Input:
-0.17	0.06	-0.54	-0.14	0.58	-0.34	-0.34
0.22	-1.07	-0.92	1.28	-0.05	-0.78	-0.15
-0.79	0.04	-0.53	-1.49	-0.50	-1.48	-0.47
Output: 0.58

Input:
0.09	0.15	0.12	0.06	-0.01	-0.02
0.05	-0.13	0.02	-0.08	-0.07	0.04
-0.14	0.17	-0.05	-0.01	-0.10	-0.08
Output: 0.06

Input:
0.109	-0.079	-0.111	0.070	0.162	-0.006
-0.025	0.039	0.010	0.191	-0.139	0.055
-0.074	0.073	0.173	-0.126	-0.038	0.028
Output: 0.070

Input:
54.900	215.282	-178.247	-38.595
212.144	21.449	86.250	-42.279
-176.873	221.940	-134.795	46.540
Output: 215.282

Input:
0.671	0.569	0.490	0.696	0.307
0.746	0.623	0.744	0.863	0.665
-2.148	1.578	0.919	-0.203	0.243
Output: 0.490

Input:
-0.06	0.06	0.06	-0.12	0.04
0.02	-0.04	0.09	0.13	0.11
0.02	-0.09	0.01	0.05	-0.10
Output: 0.06

Input:
1.3	1.0	-0.2	0.6	-0.7
-0.2	-1.1	0.5	0.5	0.1
-1.1	0.2	-1.2	-1.8	-0.4
Output: -0.2

Input:
-0.37	-0.13	0.53	0.16	-0.31
0.64	-1.54	1.18	-1.14	-0.38
-0.21	0.47	0.53	-0.23	-0.34
Output: 0.53

Input:
221.555	-32.724	-183.840	37.857	121.429
-52.913	41.809	28.742	-149.451	-177.747
111.338	-130.975	235.075	106.231	122.429
Output: -183.840
---
[[ 11  -3  -6  13  12 -12]
 [-12 -10  25  24 -11  12]
 [-14  -8  27  22 -13  14]
 [-27   9  36  -2 -30  34]
 [ 12   5  -9   3  11 -10]
 [  5   6  -2   1   4  -3]
 [ 14  11 -14  -6  12 -11]] gives -14

[[-14   8 -15  11 -14 -28   4   4  -9 -24]
 [ -9   7  -4  -1   8 -10  -7  31 -22  26]
 [-22  28 -19  22   9  36 -24 -10  13  -2]
 [ -3  11  15   9   3 -13  18 -27   2   1]
 [ -3   8  19  26  25 -16   9 -19  22  18]] gives 19

[[  3 -24   0  -8 -22  12 -25 -18   0   8   5  14 -14   4  -1]
 [  2 -25   3  24   7   5  21 -27  12 -11  38  -3  17  13  17]
 [  2 -23  -1  -5 -15   5   3 -27  12  -2  24   5 -10  11  11]
 [ -9  16   0 -17  -6 -22  32   9   1   0   4  -9 -14   5  -7]
 [ -1  14   3  14  19   2  -9  15  -5  -1 -14  -7  17 -14  -2]] gives 3

[[  7   6   1  -6  -7 -13 -26   7   1]
 [ 15   6  25  14  -6 -12   6  -7 -10]
 [-12  -9  -9  -8   1   4  -2   3  -6]
 [  4  -6   8   1  -1   0  15 -10  -6]
 [ 20  -3  19  -5 -13 -12  -8 -14 -15]
 [-11  -2   2   8   1  -4   4   8 -14]
 [  3   8  21  22  -5 -18  -1   7 -17]
 [-13 -10 -26 -18   5  21  -3   2   8]
 [ 15   1  10  -3  -4  -6  -3 -11   5]
 [-19  -4 -31  -9   8  19  -1  11  11]
 [ 24   3  16  -8 -14 -21 -27 -10  -7]
 [ 20  -4   1 -25 -13  -8 -35 -12  -1]] gives 1

[[ 12 -14 -10  -5   7  -3  -2 -10]
 [  2  -3 -12 -22 -12   7   4 -22]
 [ 16   0   2   1  -6  -9  -2 -21]
 [  7   5 -22  -8   0   2  -2  12]
 [  2  14   3   3   2  -2  -8  41]
 [  0  -3   0  -7  12   1  -1  15]] gives 0

[[-11   8  25   2 -16   7  -7   1  -4  12 -10 -12]
 [-20 -15   2 -18 -10  30 -12 -12 -16  26   0  11]
 [ 28   2  -7   8  12 -26   4  -2  11 -21  16 -11]
 [  8 -11  34  -9  -9  -3  -9  -3  -8   4 -32  -5]
 [ 25  -3 -10  -1  23 -40  10  -2   5 -30   0   0]
 [-28  -8 -23 -16   4  29  -5 -10 -16  12  23  24]
 [ -4  14 -35  14  11   0  11  10  12  -3  26   3]
 [ 21   8 -14   9  15 -19   9   7  15 -19  14  -7]
 [ 25  14  25  17  -5 -21   3  14  12  -5 -22 -26]] gives 25

[[-18 -21   0  17 -12   6  -4  36 -18]
 [-15 -22  -4  17  -6  -2  -7  28  -5]
 [  9  23  37   8  -3   9  -1 -17 -15]
 [-15 -13  19  26 -13   7  -8  30 -24]
 [-17 -27 -24   2  -8   2   0  36  -7]
 [ -8   1  37  28 -11   8  -9  15 -24]
 [ 16  24   6 -18   6   3   7 -30   4]] gives 6

[[ -4  -4  -1  -3   2   1  -2   0   4   3   7 -18   1   0]
 [  1  -7   1   3 -18   0  -5  -2   2   0  -4 -18  -2   8]
 [  1  -3   0   0 -18  -1   0   2  -7  -8  -5 -10   1  12]
 [  4   2   0  -3   2  -1   1  -3   1   6   3 -27  -2  -5]
 [  0  -4   1   0  -4   0   1   7   1  -1  -1  25  -2  -6]
 [ -1   0  -3   0   3   1  -4  -1  10  -3  -1  -2  -1   8]
 [  0   0  -1   1  -3   4  14   1 -10  -4   1  33   2  -2]
 [ -2  -3  -1  -4   2  -1   6  -1   5  -5  -2   5   2   1]] gives -1

[[ 18 -17  30   9   9  12  -4  24   1  -5  10  -2  -1]
 [  6   1   9   9  19 -14 -12   4 -14  -8  22  -8 -11]
 [ -3   1 -12  -8 -21  12   9  -7   5  11 -26   8   8]
 [ 18  -9  34   7   7  10  -9  27  -9  -5   9  -8  -9]
 [ -8   5  -6 -16 -25  11  -3  -6   1  15 -27   1  -1]
 [  0   9  -1   4  13 -24 -13   0 -16  -8  14  -6 -10]
 [-18  14 -33  -7  -4 -17  10 -28   8   2   1   6   7]
 [-16  13 -31 -14 -19  -4   6 -21   8  13 -22   8   4]
 [ -6  -5  -3  -6 -12  18  15  -6  17   8 -15   3  12]] gives -3
---
array([[ 27,  15,  28,  13],
       [ -5,  11,  -6, -37]]) ans = 15

array([-38,  22, -23, -15]) ans = 22

array([[ 37,  -9, -20,   0],
       [ 22, -25,   0,  33]]) ans = -9

array([ -5,  28, -33,  24]) ans = 28

array([-27,   9, -41,   0]) ans = 9

array([ 43, -13,  24, -29]) ans = -13

array([ 14,  21, -26, -43]) ans = 21

array([ 10, -10,   1,  34]) ans = -10

array([-11,  34, -15,  22]) ans = 34
---
[5 9 2 4 3 6 3] out 3
[-141 -695 -157  720  699 -224 -320] out -320
[185 105  61 193 134  68] out 68
[25 23 76  7 31 85] out 85
[5 8 7 2 0 6] out 6
[336 247 346 514 506 913 287] out 287
---
((5, 2, 5, 2), (4, 4, 9, 5)) >> 4
(8107, 6303, 3977, 1813, 5622, 2979, 2552) >> 6303
(56, -327, -909, 847) >> -327
(205, 177, 55, 45, 127) >> 177
(8, 62, 70, 84, 31) >> 62
(676, -666, 308, -508, -495, -347) >> -666
((-48, 17, -23, -25), (15, 1, 11, -5), (38, -6, -2, -30)) >> -6
(4, 1, 7, 4) >> 1
((-25, -46, 12, -26, 23), (-46, -48, -43, 30, -14)) >> -48
---
[[-3, 9, 14, 14, 3],
 [-38, 19, -14, 3, -10],
 [-2, 1, 3, -3, 2]] => -14

[[12, 19, -39, 13],
 [21, -12, -9, 20]] => -9

[[-21, -8, -7, 4, -40, 24, -25],
 [16, 28, -9, 14, 3, -1, -6]] => -9

[[-20, 40, 44, 5],
 [-10, 1, 12, 2]] => 12

[[-6, -13, -16, -1, -5, 19, -24],
 [10, 13, 2, -6, -1, 22, -33]] => 2

[[-7, -3, -10, 16],
 [-38, -34, -5, -13],
 [1, 1, -5, 8]] => -5

[[-13, 16, -6, 7, 20, -25],
 [-10, 12, -1, -13, 37, -19]] => -1

[[0, 3, 20, 15],
 [9, -26, -14, 32]] => -14

[[-42, -15, -7, 14, 1, -24, -4],
 [-9, -11, -39, 18, -8, -1, 12]] => -39
